Named moves (each a turn or a mirror), then the moves between two rows, first move first; the first pair answered:
Q811 (before -> after):
-1.40	+0.55	+0.59	-2.07	+0.12	+2.27	-1.24	+0.49	+1.53	+0.77	+0.23	-1.81	+1.65	+0.17	+0.74	+2.15	-0.38	-2.52	-1.14	+0.47	+1.70	-0.44	-0.34	+1.06	+1.14 -> -0.83	+1.18	+0.28	-3.32	+0.91	+3.60	-1.89	+0.38	+0.58	+1.11	-0.07	-0.76	+1.36	+1.25	+1.08	+0.49	-0.29	-0.62	-1.28	+0.43	+1.22	-0.38	-0.62	+1.06	-0.21
-0.12	+0.08	+0.66	-1.42	+0.78	+1.36	+0.88	-0.79	+1.02	+0.66	-0.21	+0.53	+0.93	-0.24	-0.56	+1.38	+0.33	+0.15	-1.31	+2.33	+0.88	+0.29	+0.39	+0.29	-0.29 -> -0.17	+0.09	+0.49	-1.46	+0.66	+1.19	+0.99	-0.79	+1.07	+0.71	-0.20	+0.59	+0.88	-0.23	-0.48	+1.26	+0.28	+0.01	-1.36	+2.11	+0.72	+0.26	+0.36	+0.35	-0.24
+0.40	+0.96	+1.36	-0.34	+3.37	-0.68	+0.42	-0.93	-1.41	+0.64	-0.74	+3.75	-1.35	+0.45	+0.23	-2.57	+0.06	-1.15	-0.61	+2.07	+0.20	-0.22	+0.81	-1.42	-0.69 -> -0.27	+0.36	+1.92	+1.22	+2.13	-2.48	+1.41	-0.75	-0.03	+0.09	-0.33	+2.36	-0.71	-0.88	-0.20	-0.31	-0.07	-3.72	-0.25	+2.27	+0.98	-0.50	+1.10	-1.61	+1.25
Q984 (before -> after):
-0.44	-0.68	+0.53	-0.01	+2.08	+0.16	+1.35	-0.06	+0.12	+0.82	+0.10	+0.83	+0.12	-0.63	-0.01	+0.30	-0.85	-1.04	-1.91	+1.21	+0.38	+0.22	+1.25	-1.13	-0.70 -> +0.00	-1.13	+0.01	+1.32	+1.30	-0.69	+1.78	-0.47	-0.90	+0.32	-0.02	+0.62	-0.44	-0.73	+0.38	-0.91	-1.10	+0.19	-1.31	-0.16	+0.02	+0.23	+1.26	-1.12	-0.74
-0.33	+0.42	-0.37	-1.71	+0.47	+1.49	-0.93	-1.40	+0.17	-0.17	-0.75	-1.42	+0.63	+2.90	+1.24	+0.21	-1.39	+0.95	-0.23	-0.80	-0.08	-1.46	-1.21	+1.16	-1.34 -> -0.19	+0.30	-0.23	-1.46	+0.63	+1.44	-0.24	-1.33	-0.02	-0.19	-0.93	-1.20	+0.75	+2.93	+1.42	-0.03	-1.87	+0.96	-0.11	-0.83	-0.16	-1.61	-1.09	+1.25	-1.46
+1.00	+0.13	+0.07	-0.71	+2.15	+0.98	+2.85	+0.41	-2.44	-0.38	-0.50	+3.01	-1.67	+0.11	-1.05	-1.57	-2.13	-0.36	+1.63	+1.95	-0.05	-0.33	+0.14	-2.06	-2.50 -> +1.43	+0.16	-1.61	+0.28	+0.79	-0.48	+1.02	+0.26	-3.20	-0.77	-0.43	+2.32	-2.75	+0.08	-0.51	-2.80	-0.81	+1.06	+2.59	+0.46	-0.37	+0.36	-0.20	-2.33	-2.03
-1.00	+0.30	+0.15	-0.55	-0.41	-1.07	-2.09	+1.16	+0.22	+1.16	+1.75	-1.52	+0.61	-0.28	-0.20	+0.39	+2.55	-0.87	+0.50	+0.69	+1.41	+1.11	-0.75	-0.23	+1.66 -> -1.58	-0.02	+1.67	-1.08	+0.88	+0.09	+0.20	+1.27	+0.63	+1.31	+1.54	-0.66	+1.62	-0.17	-0.52	+1.25	+1.12	-2.05	-0.36	+1.63	+1.46	+0.30	-0.52	-0.08	+1.27
Q108 (before -> after):
+0.04	-0.73	-1.01	+1.78	+0.53	+0.08	-0.75	-1.65	-0.93	+0.21	-1.41	+1.12	-1.08	+0.08	-0.09	-2.55	+1.06	+1.26	+1.85	-1.40	-1.53	+0.86	-1.25	+1.07	-0.73 -> -0.74	-0.07	+0.26	-0.19	+0.74	+2.43	-0.95	-1.67	+0.77	+0.71	-1.21	-0.60	+1.06	+0.50	+0.22	-0.35	-0.05	-0.52	+1.11	-1.57	-0.25	-0.47	-2.36	+2.92	-0.73
+0.38	+1.59	-0.32	-1.62	+1.57	+0.83	-1.36	-0.19	+0.13	+0.93	+0.62	+1.12	+0.03	+0.43	-0.45	+0.35	+2.47	+0.41	-0.45	+3.15	+0.33	+1.64	+1.28	-0.79	-0.08 -> -0.59	+1.02	+1.29	-0.72	+1.06	+0.77	+0.79	-0.18	+1.36	+0.52	+0.79	-0.33	+1.44	-0.33	-0.36	+2.63	+0.72	-1.97	-0.62	+2.89	+1.16	+0.41	+1.29	-0.08	+0.91
+0.60	+0.39	+0.00	-0.43	-0.19	+0.04	-1.20	+0.88	+0.37	-0.14	+0.44	-0.90	+1.32	+0.22	-0.57	-0.53	-0.22	-0.05	+0.69	+0.64	+0.31	+0.76	+0.22	+0.81	+1.76 -> +0.67	+0.02	+0.03	+0.56	-0.22	-0.71	-0.48	+0.99	+0.30	-0.32	+0.52	-0.81	+1.21	-0.20	-0.79	-0.52	-0.13	-0.20	+0.95	+0.55	+0.29	+0.75	+0.64	+0.45	+2.04
+0.09	-0.09	+1.15	-2.73	+1.63	+2.46	+0.74	-0.12	+0.63	-0.03	+0.74	+0.24	+2.01	+0.06	+0.32	+2.97	-1.00	-0.82	-1.17	+2.23	+0.86	-0.88	+0.22	-0.09	-1.35 -> +0.60	-1.82	+0.69	+1.30	+0.75	-1.56	+3.33	+0.28	-0.65	-0.73	+0.96	+1.52	+0.06	-1.72	-0.27	+1.50	-0.54	-0.40	-0.02	+2.11	-0.16	+0.15	+1.97	-2.08	-0.29
Q354 (before -> after):
+0.31	-0.70	-0.35	-0.65	+1.72	+0.85	-0.07	+0.26	-2.49	-0.76	+0.87	+1.62	-1.37	+0.61	-0.29	-2.42	-0.03	+1.53	-0.39	-2.03	+0.42	-1.25	+1.17	-0.03	-2.02 -> +0.28	-0.42	-1.65	-0.10	-0.41	-0.63	-3.04	+0.14	-1.21	-1.22	+1.50	-0.86	-1.76	-0.07	-0.22	-1.16	+1.40	+1.03	+0.51	-3.07	+1.13	-0.82	+0.40	+0.22	-0.61
-0.20	-0.85	-1.52	+1.51	-1.84	-0.89	-2.80	-1.04	+0.32	-0.05	+0.92	-0.71	-0.14	-1.15	+0.17	+1.03	+0.60	-0.24	-0.53	-0.63	+1.13	-0.04	-0.39	+0.58	-0.46 -> -0.89	-0.94	+0.34	+0.26	-0.09	+1.51	-0.32	-0.94	+0.55	+0.03	+0.46	+0.05	+1.44	-0.55	+0.36	+1.62	-1.51	-1.37	-1.58	+0.20	+1.58	-1.53	-0.42	+1.27	-1.18
-0.68	+0.07	+0.91	+2.49	-2.18	-2.52	+1.23	-0.16	+0.27	-0.36	+1.02	-1.14	-0.11	-0.88	+0.12	+0.89	-0.19	-1.69	+1.07	-0.96	-0.78	-1.20	+0.45	+0.20	+2.63 -> -0.93	-0.29	+2.29	+1.84	-0.78	-0.98	+3.46	+0.05	+0.03	-0.32	+0.58	+0.04	+0.63	-0.46	+0.09	+0.84	-1.62	-1.95	+0.48	-0.42	-0.83	-1.84	+0.66	+0.42	+1.84
Q231 (before -> after):
-0.15	-0.66	-0.75	-0.96	+0.89	-0.82	-1.03	+0.57	-0.28	+0.97	-0.33	-0.08	+0.70	-0.35	-0.87	+0.84	+0.66	+1.38	+0.26	+0.66	+0.21	+1.30	-0.87	-0.39	-1.67 -> -0.23	-1.36	-0.34	+0.32	+0.79	-1.80	+0.77	+0.71	-0.32	+0.50	-0.32	+0.18	+0.67	-1.12	-1.00	+0.89	-0.07	+0.81	+0.55	+0.68	+0.00	+1.13	-0.35	-0.97	-1.13
+0.35	-1.10	+1.16	+1.76	+0.97	-0.51	+1.86	+0.49	-1.97	-0.42	+0.06	+1.31	-1.64	+0.13	+0.37	-0.84	-0.16	-1.19	+1.59	+0.60	-0.41	-0.04	+1.84	-1.52	-0.45 -> -0.30	-0.67	+1.66	+1.01	-0.47	+0.94	+0.83	+0.15	-0.55	-0.59	+0.43	-1.84	+0.17	+0.24	+1.39	+1.33	-1.17	-2.58	+1.85	-1.32	+0.89	-1.40	+0.02	+0.46	+0.06
+0.73	-1.32	-0.72	+3.15	-0.61	-2.97	+2.09	-0.18	-0.57	-1.18	-0.05	+0.87	-1.30	-1.10	+0.02	-0.86	-0.23	+0.14	+0.61	-0.20	-0.30	+0.21	+0.80	-1.69	+0.83 -> +0.26	-0.35	-0.40	+1.51	-2.18	-0.71	-0.19	-1.05	+1.09	-1.11	+0.21	-2.94	+0.69	-0.73	+1.03	+1.28	-0.98	-1.05	+0.79	-2.41	+1.30	-1.27	-1.49	+0.99	+1.22
-1.09	-0.57	+1.47	-1.96	+0.35	+1.83	-1.13	-0.38	-0.50	+1.11	-0.40	-1.42	+1.65	+0.07	+0.70	+0.58	-1.21	-0.08	-1.46	-0.88	+0.88	-0.29	-1.20	+1.72	+0.13 -> -0.51	-0.37	+0.40	-2.14	+1.84	+1.15	-1.31	-0.09	-1.47	+1.48	-0.50	+1.36	+0.01	+0.40	-0.07	-1.21	-0.05	+1.64	-1.66	+0.74	-0.46	+1.15	-0.12	+0.12	-0.57
Pairs:
(2 to 3 moves a pair)
-0.56	+0.56	+0.34	-1.52	+0.29	+2.41	-0.73	-0.65	+0.23	+0.11	+0.17	-0.49	+1.03	+1.01	+0.72	+0.35	-0.62	-0.40	-0.46	-0.40	+0.47	-0.82	-0.55	+1.35	-0.75 -> -0.25	-0.20	+0.64	-0.35	+1.42	+1.49	+1.54	-0.24	-1.16	+0.02	+0.03	+2.02	+0.15	+0.76	+0.32	-1.12	-0.81	+0.40	-0.50	+0.30	-0.45	-0.29	+0.76	+0.03	-1.07
Q811, Q354
+0.35	+2.17	+0.15	-0.01	+0.67	+2.13	-1.56	+1.12	+0.51	+0.07	+1.27	+0.89	+0.51	+0.65	-2.40	-3.60	+1.53	+0.00	+0.30	-0.30	-0.85	+0.11	+0.22	-0.13	+0.31 -> -0.09	+2.08	+1.09	-0.33	+0.65	+3.21	+0.07	+1.16	+0.90	-0.03	+1.11	+0.21	+1.89	+0.67	-2.01	-2.65	+0.02	-1.03	+0.06	-0.67	-0.35	-1.01	-0.16	+0.57	+0.37
Q108, Q811
-0.18	-1.08	+1.96	-3.83	+0.68	+1.59	+0.91	+0.33	+0.60	-0.22	-0.77	+2.25	+1.76	+0.68	-0.07	+1.71	+1.85	-0.03	-2.46	+0.63	+0.68	-0.14	+0.14	+0.39	-0.31 -> -0.06	-1.70	+2.64	-2.39	-0.35	+1.86	+2.89	-0.17	-0.40	-0.81	-0.91	+1.30	+1.95	+0.65	+1.07	+0.77	+0.03	+0.45	-1.78	-1.92	+0.67	-1.24	-0.30	+1.24	-0.59
Q984, Q231
+3.25	+0.47	-0.47	-1.81	+0.18	-0.18	-2.55	+0.46	-0.48	+1.13	+0.31	-0.36	-0.44	-0.08	+0.54	-0.79	+1.02	+0.73	+0.31	-2.03	-0.16	-1.22	-0.62	+0.53	-1.76 -> +2.12	-0.78	+1.50	+0.25	+0.23	-1.63	+1.57	+0.86	+0.67	+0.54	+0.46	-0.68	+0.58	-1.67	-0.03	+1.54	-0.59	-2.62	-0.04	-1.11	+0.38	-2.05	+0.38	+0.16	-0.38
Q984, Q108
-0.42	+0.14	+2.55	+0.89	-2.26	-2.57	+1.38	-1.49	+0.28	+0.54	-2.18	-1.34	-0.62	+0.49	+2.04	+1.42	+1.71	-0.86	+2.39	+0.06	+1.33	+0.25	-0.57	-0.56	+1.79 -> -0.38	+1.46	+1.61	-1.28	-1.69	-1.28	-1.89	-1.62	+0.68	+1.08	-2.07	-1.18	-0.84	+1.68	+1.89	+1.14	+3.12	+0.14	+1.97	+1.00	+1.32	+0.94	-1.32	-0.37	+1.15
Q984, Q231
+1.05	+0.95	+0.13	-1.12	+1.33	-0.12	-0.63	+0.57	-1.46	+0.10	-0.13	+1.65	-0.36	-0.08	-0.30	-1.34	+1.16	+1.65	-0.04	+0.88	-0.40	+0.79	+0.60	-0.63	-0.67 -> +0.17	+1.14	+1.23	-1.47	+0.26	+0.15	-0.99	+0.69	+0.91	-0.06	+0.34	-0.98	+1.29	-0.91	-0.23	+2.02	+0.51	-1.40	-0.08	+0.77	+1.14	-0.24	-0.22	+0.78	+0.88
Q811, Q354, Q231
-0.21	+0.54	+0.24	-1.80	+1.24	+0.06	+0.62	-0.04	+1.40	+0.57	-0.07	+0.44	+1.87	+0.96	-0.48	+1.80	-0.60	+0.38	-1.30	+1.36	-0.45	-0.18	+0.41	+0.03	+0.92 -> +0.28	+0.41	-0.28	-1.48	+1.60	-0.76	+0.44	-0.05	+0.60	+0.52	-0.30	+1.55	+0.70	+0.87	-0.71	+0.50	+0.18	+1.36	-1.17	+1.75	-1.04	+0.58	+0.98	-0.80	+0.69
Q231, Q108, Q108
+0.52	-1.25	+2.20	+1.96	+0.24	-0.19	+3.77	+0.22	-0.36	-0.28	-0.45	+1.10	+0.62	-1.14	+0.09	+0.84	-2.08	-1.19	-0.12	-0.78	+0.63	-1.00	+1.16	-0.24	-0.46 -> +1.12	-0.26	+0.37	+1.22	-2.59	-0.14	-1.57	-0.62	-0.23	-0.61	+0.07	-2.02	+0.41	-0.47	+1.23	+0.31	-0.37	+0.62	+1.05	-3.90	+1.32	-0.65	-1.07	+1.07	-0.23
Q984, Q231
+0.44	-1.20	+1.00	+2.46	-0.37	-2.13	+2.13	+0.28	-0.07	-0.99	-0.18	-0.24	+0.12	-0.87	+0.54	-0.57	+0.66	-0.81	+0.76	-1.42	+0.75	+1.33	+0.75	-1.08	+0.24 -> +0.59	-1.18	+0.77	+2.54	-0.26	-2.41	+1.84	+0.44	-0.55	-0.82	-0.14	+0.01	-0.26	-0.88	+0.48	-0.97	+0.93	-0.14	+0.69	-1.32	+0.55	+1.69	+0.86	-1.34	+0.09
Q108, Q108, Q108
-0.10	+0.10	+0.94	-0.66	+1.32	+1.62	+1.90	-0.11	-0.56	+0.76	-0.39	+0.99	+0.57	+0.70	+0.64	-1.06	-1.62	+0.50	-0.38	+0.01	-0.79	-0.53	+0.28	+0.46	-1.43 -> -0.32	+0.29	+0.91	-1.05	+1.10	+1.91	+1.49	-0.20	-0.29	+0.62	-0.17	+0.23	+1.08	+0.80	+0.83	-0.59	-1.59	+0.34	-0.36	-0.35	-0.56	-0.81	-0.16	+0.96	-1.28
Q231, Q231
+0.43	-0.15	-0.71	+0.35	-1.03	+0.76	-0.73	-1.53	-1.41	+0.00	+0.58	-1.13	+0.44	+0.90	+1.62	-1.03	-0.87	+1.66	+1.35	-3.46	-0.03	-0.62	-2.74	+0.98	-0.58 -> -0.43	-0.32	+1.30	-0.68	+1.09	+2.33	+2.36	-0.99	-0.57	+0.57	+0.25	+0.21	+1.93	+0.87	+0.83	+0.53	-2.60	-0.59	-0.05	-1.17	+0.21	-1.43	-1.97	+0.91	-0.62
Q811, Q984, Q354
-1.21	+0.06	-1.54	+1.65	+0.23	-3.29	-2.08	+0.44	-0.65	-0.71	+0.91	-0.21	-0.07	-0.25	+0.80	-0.95	+3.11	+0.75	+1.57	+1.11	-0.77	+1.80	+0.55	-0.21	+1.95 -> -1.46	-0.75	-0.66	+3.01	-0.23	-3.87	+0.39	+0.38	-0.76	-1.33	+0.88	-0.83	+0.53	-1.12	+1.21	-0.53	+1.78	-0.24	+1.87	+0.22	-0.62	+0.94	+0.78	+0.28	+2.32
Q811, Q231
-0.09	-1.42	+1.06	+1.59	-2.26	-2.22	+0.21	+0.71	+0.25	-2.21	-1.27	-2.32	+0.86	-1.28	+1.32	-0.54	-1.54	-1.89	-0.02	-2.73	+1.19	-0.88	-0.11	+2.90	+1.89 -> +1.07	-1.00	+0.00	+0.09	+0.60	-0.97	+0.36	+0.74	-2.55	-1.50	-2.05	+2.11	-1.21	+0.58	+1.13	-4.65	-0.97	+2.18	-0.65	-1.49	-0.94	+0.41	+0.83	+1.29	-0.89
Q354, Q108
+0.18	-1.31	-2.04	+0.13	-1.22	-1.38	-1.65	+1.87	-1.08	-1.50	-1.20	+1.24	-0.63	-0.76	-1.04	+1.24	+1.28	+1.02	+1.07	-0.08	-0.31	-1.29	-0.72	+0.41	-0.76 -> -0.59	-1.78	-0.52	-0.13	-0.36	-0.59	+0.41	+2.22	-0.10	-1.29	-1.33	+1.42	+0.76	-1.07	-1.24	+2.86	+0.07	-0.91	+0.39	+0.91	+0.22	-1.96	-0.34	+0.71	-0.66
Q984, Q108, Q984
-0.06	-0.75	+1.39	+1.67	-0.32	-0.47	+3.13	-0.28	-0.79	-0.51	+0.40	+0.07	+0.59	-0.12	+0.63	-0.19	-2.11	-0.77	+0.58	-0.79	-0.18	-1.21	+0.42	+0.24	-0.28 -> +0.81	+0.07	-0.39	+0.44	-0.80	+0.10	-0.43	-0.55	-1.87	-0.32	+0.33	+0.12	-0.66	+1.21	+1.05	-2.30	-0.46	+2.01	+1.03	-1.77	-0.70	-0.32	-0.42	+0.20	-1.34
Q354, Q354, Q811
-0.15	-1.37	+1.19	-1.13	-0.22	-1.54	+1.36	-0.74	-1.94	+0.34	-1.17	-1.17	-0.07	+1.51	+1.17	-0.70	-0.91	+1.19	-0.75	-1.68	-1.05	-0.35	+0.53	+2.76	+0.69 -> +0.10	-0.94	+0.80	-1.50	+0.20	-1.68	+0.82	-0.73	-2.33	+0.70	-1.14	-0.31	-0.64	+1.81	+0.86	-1.36	-0.32	+1.89	-0.84	-1.00	-1.31	+0.30	+0.75	+2.33	+0.35
Q231, Q231
-0.44	+0.76	-0.72	-0.10	+1.92	+1.13	+0.13	-0.57	-3.25	-1.55	-1.02	+1.55	-3.01	+1.84	-0.69	-1.32	-0.14	+2.37	-0.85	-0.57	-0.79	+0.17	+1.13	-1.89	-1.83 -> -2.05	+0.91	+1.49	-1.00	+1.10	+2.55	+1.18	-0.38	-0.29	-1.74	-0.58	-1.65	+0.06	+1.19	-0.44	+3.36	-2.13	-2.08	-1.57	-0.81	+1.29	-1.83	+0.00	+0.33	-0.27
Q108, Q811
-0.35	-0.06	+0.18	-0.31	-0.32	-0.27	-0.54	+1.08	-0.37	+1.46	+0.19	+2.42	-0.27	-0.40	-0.31	-0.97	+1.27	+1.49	-0.67	+0.70	-1.52	-0.14	+0.87	-1.62	-0.27 -> -0.89	-0.07	+0.87	+0.05	-2.21	+0.37	-0.94	+0.57	+1.10	+1.01	+0.64	-1.04	+1.40	-0.83	+0.47	+1.11	+0.09	-0.27	-0.18	-1.68	+0.01	-1.56	-0.67	+0.28	+0.75
Q231, Q354, Q231
+1.58	+1.07	+0.57	+0.56	+1.22	+3.75	-1.08	+1.52	-1.39	+0.69	+0.47	+1.36	+0.80	+2.93	-1.06	-2.06	+1.03	-0.52	-1.48	+2.27	-0.57	+2.61	-1.34	+0.61	-1.51 -> +1.40	+1.37	-0.10	+0.63	+0.44	+2.79	-2.88	+1.76	-0.24	+0.74	+0.87	+0.42	+0.56	+2.25	-1.63	-0.53	+2.37	-1.64	-1.31	+2.85	-0.06	+3.28	-1.33	+0.18	-0.29
Q984, Q354, Q984
